M =
array([[-11.5, -21.5,  16.7,   5.2,  -2.6, -52.9, -15.5,   4.6,   7.3,
         -8.9,  14.7,  -6.2,   7.9,   2.9,  32.2],
       [ 12.8,   1.0, -19.2,  14.3, -13.6,  -2.6, -34.4,  16.6,  15.0,
         11.1,   4.2,   0.6, -51.2,  11.6,  15.0],
       [-26.4,   8.4,  -0.7, -14.8,  -3.8, -18.9,  17.6, -44.4,  -2.6,
         -4.8,  18.4,  26.7,  16.6,  10.7, -13.9],
       [  9.7,   1.4,  -1.0,   6.0, -28.4, -31.0, -25.7,  22.2,   3.0,
          9.0,  -3.7,  13.8, -42.8,  -4.3,   8.1],
       [-21.4,  16.3,  -5.2,   7.4, -24.2,  38.4,   3.6,   4.8, -24.1,
        -38.2, -16.4,   9.4, -23.5, -19.5,  21.6],
       [ 18.4,  21.2,  -0.1,  -5.3,  -3.9,  -4.5,  14.2, -24.2,  13.8,
         11.3,  -7.3,  29.5, -10.1,   3.4, -45.0],
       [ 23.7, -19.2,   7.6,   8.3,  13.2, -45.1,  -8.2,  32.4,  14.9,
         17.5,  13.3,  -8.2,  -5.6,  -5.1,   7.0],
       [ 27.8,  -6.6,  -0.9,   4.6,  26.5, -33.4,  -5.8,  10.6,  26.4,
         27.8,  12.2,  -3.2,  -3.2,  10.0, -37.8],
       [ 13.3,  13.9,  24.5,  -1.3,   1.2,   7.3,   6.1,  -8.0,  32.3,
          6.6, -24.7,  49.5, -10.6, -12.8, -21.8],
       [ 17.4, -28.4,  11.0,  10.8,  25.1,  32.8,  -0.1,  34.4,  20.9,
          0.0, -15.9, -18.3,   2.9, -27.4,  27.1],
       [-15.4, -10.0,   6.5,   7.8,   2.0, -37.1,   2.5,  -9.9,  47.7,
          9.7,  21.0,  17.5,   6.7,  20.1,  23.2],
       [  4.1,   8.2, -18.6,  10.7, -21.2,  17.1, -23.3,  27.8, -28.1,
         -3.5,  -0.6, -30.4, -36.5, -12.4,  18.4],
       [-12.6,  -5.6,   1.3,   7.6, -14.6, -42.3,  -2.6,  -5.1,  26.2,
         15.5,  15.2,  23.8, -18.4,  15.5,  32.2],
       [-13.4,  17.4,  -7.2,   6.6,  -5.8,  -9.3,   1.1, -25.3,  33.1,
         40.3,  23.7,  10.5, -29.6,  39.0,   7.3],
       [ 24.6,  -9.2,   6.8,  -8.7,  26.0, -28.6,   8.4,  -3.4,   1.9,
         22.3,   9.5,  -0.8,  25.7,   6.8, -37.4]])
The entry just right of the centre entry is 26.4
Find the entry just right of -7.3.
29.5
The smallest entry is -52.9
Find the entry just left of -18.3.
-15.9
The entry just left of -3.5 is -28.1
Find the entry just left of the smallest entry.
-2.6
Find the entry just right of -28.1.
-3.5
The entry just right of -29.6: 39.0
The median of all entries is 3.0
Find the entry just right of -18.3.
2.9
Find the entry just right of -9.2.
6.8
Find the entry just right of 26.0.
-28.6
Find the entry just right of 11.3.
-7.3
The entry just left of 1.1 is -9.3

A =
[[ -0.3   1.2 -25.0 -10.0 -41.0  28.8 -40.8   5.5 -28.1  32.9  13.2  16.3
  -29.1  18.8 -32.8 -24.1]
 [-15.3   0.5   0.8 -23.4  20.7 -15.2   9.9  11.5   7.0 -24.2 -18.2  -6.1
   23.0  -5.4  27.0  26.4]
 [ -9.5  34.2 -33.6   8.8  19.9   2.2   5.9 -15.1  -3.4 -29.1 -20.2 -55.1
   10.0  24.1  14.9   6.8]
 [ -9.7  41.1  19.6 -47.0  40.3 -17.7  44.1  13.8  -4.1  -2.7   2.6   1.3
   15.8 -28.8  28.4  36.9]
 [-36.9  17.7 -11.4   1.5   3.5   6.4   8.7 -21.9 -34.1 -27.8  -6.3 -31.2
  -41.6  23.7 -44.0 -29.9]
 [  1.4 -41.2 -26.6  19.9  24.5  -0.5 -33.9  13.6  22.9  -7.3  -4.3 -33.7
   27.0  18.6  26.3  18.6]]
The entry just left of -23.4: 0.8
The first entry in reading order?
Answer: -0.3
The entry just left of the largest entry?
Answer: -17.7
The entry just right of the smallest entry is 10.0
The entry just right of 23.0?
Answer: -5.4
The third largest entry?
Answer: 40.3
The entry just left of -33.7: -4.3
The entry just right of 24.5: -0.5
The fifth entry in reading order is -41.0
The 3rd smallest entry?
Answer: -44.0
The entry just left of 0.8 is 0.5
The entry just right of -5.4?
Answer: 27.0

Questions about the matrix below. Rows and columns are numbered from 0.
1) Read off the entry in row 0 and column 1.
2) Read off the top-right entry.
3) Read off the entry in row 1 and column 0.
4) Read off the entry just right of the largest entry.
5) Read off the entry at row 2, column 0.
6) Read off the entry just right of -0.2.
7) Read off the entry in row 0 and column 0.
8) Read off the minimum.
 0.4  -1.0   0.2   0.2
 0.7   0.4   0.7   0.6
 0.0   1.2   0.3   0.2
 0.7  -0.1  -0.1   0.2
 0.2  -0.5   0.2   0.1
 0.6   0.1   1.0   0.2
-0.2  -0.7   1.1  -0.5
 0.1   0.5   0.9   0.2
-0.4   0.1   0.1  -1.0
 0.2   0.2   1.5  -0.3
-1.2   0.5   0.0   0.2
 0.2   0.6   1.4   0.5
 0.2   0.9   0.1   0.6
-1.9   0.1   1.7  -0.9
1) -1.0
2) 0.2
3) 0.7
4) -0.9
5) 0.0
6) -0.7
7) 0.4
8) -1.9

arr = [-0.5  1.2  1.4 -0.1  0.3 -0.3 -0.5 -1.3 -0.6 -0.1  1.9 -0.1  0.5  0.2]
Find the 4th-last entry.
1.9
The 2nd smallest entry -> -0.6
The fourth entry is -0.1
Find the entry just left of 1.2.
-0.5
Find the entry just left of 0.2.
0.5
The last entry -> 0.2
Find the fifth entry.
0.3
The smallest entry is -1.3
The 2nd entry from the left: 1.2
Find the 3rd entry from the left.
1.4

Questions about the table below. Counting starts at 0.
1) Find the largest entry.
2) Find the entry in row 0 and column 1.
3) Find the entry in row 0 and column 0.
4) Find the entry at row 1, column 1.
5) Find the top-right entry.
6) Find the top entry of the column that holds the smallest entry.
7) Find the entry just right of 534.
8) Find the entry in row 1 and column 0.
[[472 486 491 524 546 481 488 475 470]
 [489 401 381 449 363 447 493 527 582]
 [505 455 393 402 266 447 448 483 516]
 [480 481 477 496 459 481 490 463 508]
 [471 457 405 498 510 426 495 535 503]
 [508 460 342 389 326 353 510 585 531]
 [523 450 369 312 230 350 398 582 481]
 [507 517 564 514 480 572 440 344 489]
 [480 466 463 481 518 471 486 492 467]
 [446 523 598 624 760 584 558 433 442]
 [524 499 414 381 346 379 463 519 531]
 [490 439 356 367 229 396 438 537 565]
 [475 494 567 554 690 559 481 415 471]
 [465 424 398 451 449 406 465 593 498]
 [465 489 484 539 664 484 536 524 537]
 [459 501 593 629 714 613 534 463 448]]
1) 760
2) 486
3) 472
4) 401
5) 470
6) 546
7) 463
8) 489

B =
[[ 13.4  29.3 -14.6  17.9 -19.3 -12.9  29.9]
 [-34.6   9.7  20.8 -53.8  31.6   0.9 -40.8]
 [-28.2   3.4  23.4 -36.3  23.3   1.8 -25.1]
 [-15.3   9.8  11.3 -20.8  16.3  -2.0 -10.4]
 [  1.8  -7.6  -8.6 -32.3   9.1 -29.4  37.7]
 [  7.4  -1.6   5.6  -7.4 -13.1   6.1  -3.7]
 [-26.4  17.7  15.7 -40.7  21.0   3.0 -36.0]
 [  3.0  34.6  -4.1  14.8  -7.6   2.3  -8.7]
 [ -3.1  -8.0  -7.1 -28.3   8.2 -21.5  31.3]
 [ -5.9   5.9 -11.8 -22.6   9.7 -28.6  27.1]]
Rows and columns are numbered from 0.
The entry at row 0, column 2 is -14.6
The entry at row 0, column 0: 13.4
The entry directly above -29.4: -2.0
Read off the entry in the bottom-right corner.
27.1
The entry at row 0, column 1: 29.3
The entry directly above the smallest entry: 17.9
Read off the entry just right of 9.8.
11.3
Read off the entry just right of the smallest entry.
31.6
The entry directly below -20.8 is -32.3
The entry just left of the smallest entry: 20.8
The entry in the top-right corner -> 29.9
Read off the entry just right of -7.4.
-13.1
The entry just left of 34.6 is 3.0
Read off the entry at row 2, column 1.
3.4
Read off the entry directly below the smallest entry.
-36.3
Read off the bottom-left entry.
-5.9
Read off the entry in row 2 and column 0.
-28.2
The entry just left of -8.7: 2.3
The smallest entry -> -53.8
Read off the entry directly below the largest entry.
-3.7
Read off the entry in row 1 and column 1.
9.7
The entry at row 1, column 0 -> -34.6
Read off the entry just left of 14.8.
-4.1
Read off the entry in row 2 and column 2.
23.4
The entry just left of 9.8 is -15.3
Read off the entry directly below 9.8.
-7.6
The entry directly below 2.3 -> -21.5
The entry just right of 5.6 -> -7.4
The entry just left of -7.1 -> -8.0

[22.4  0.9 -1.4 -5.9 -8.0 -7.3 51.7 -2.3 -5.1]
The third entry from the left: -1.4
The entry just left of -7.3 is -8.0
The 3rd largest entry -> 0.9
What is the second entry from the right?
A: -2.3
The last entry -> -5.1
The entry just left of -8.0 -> -5.9
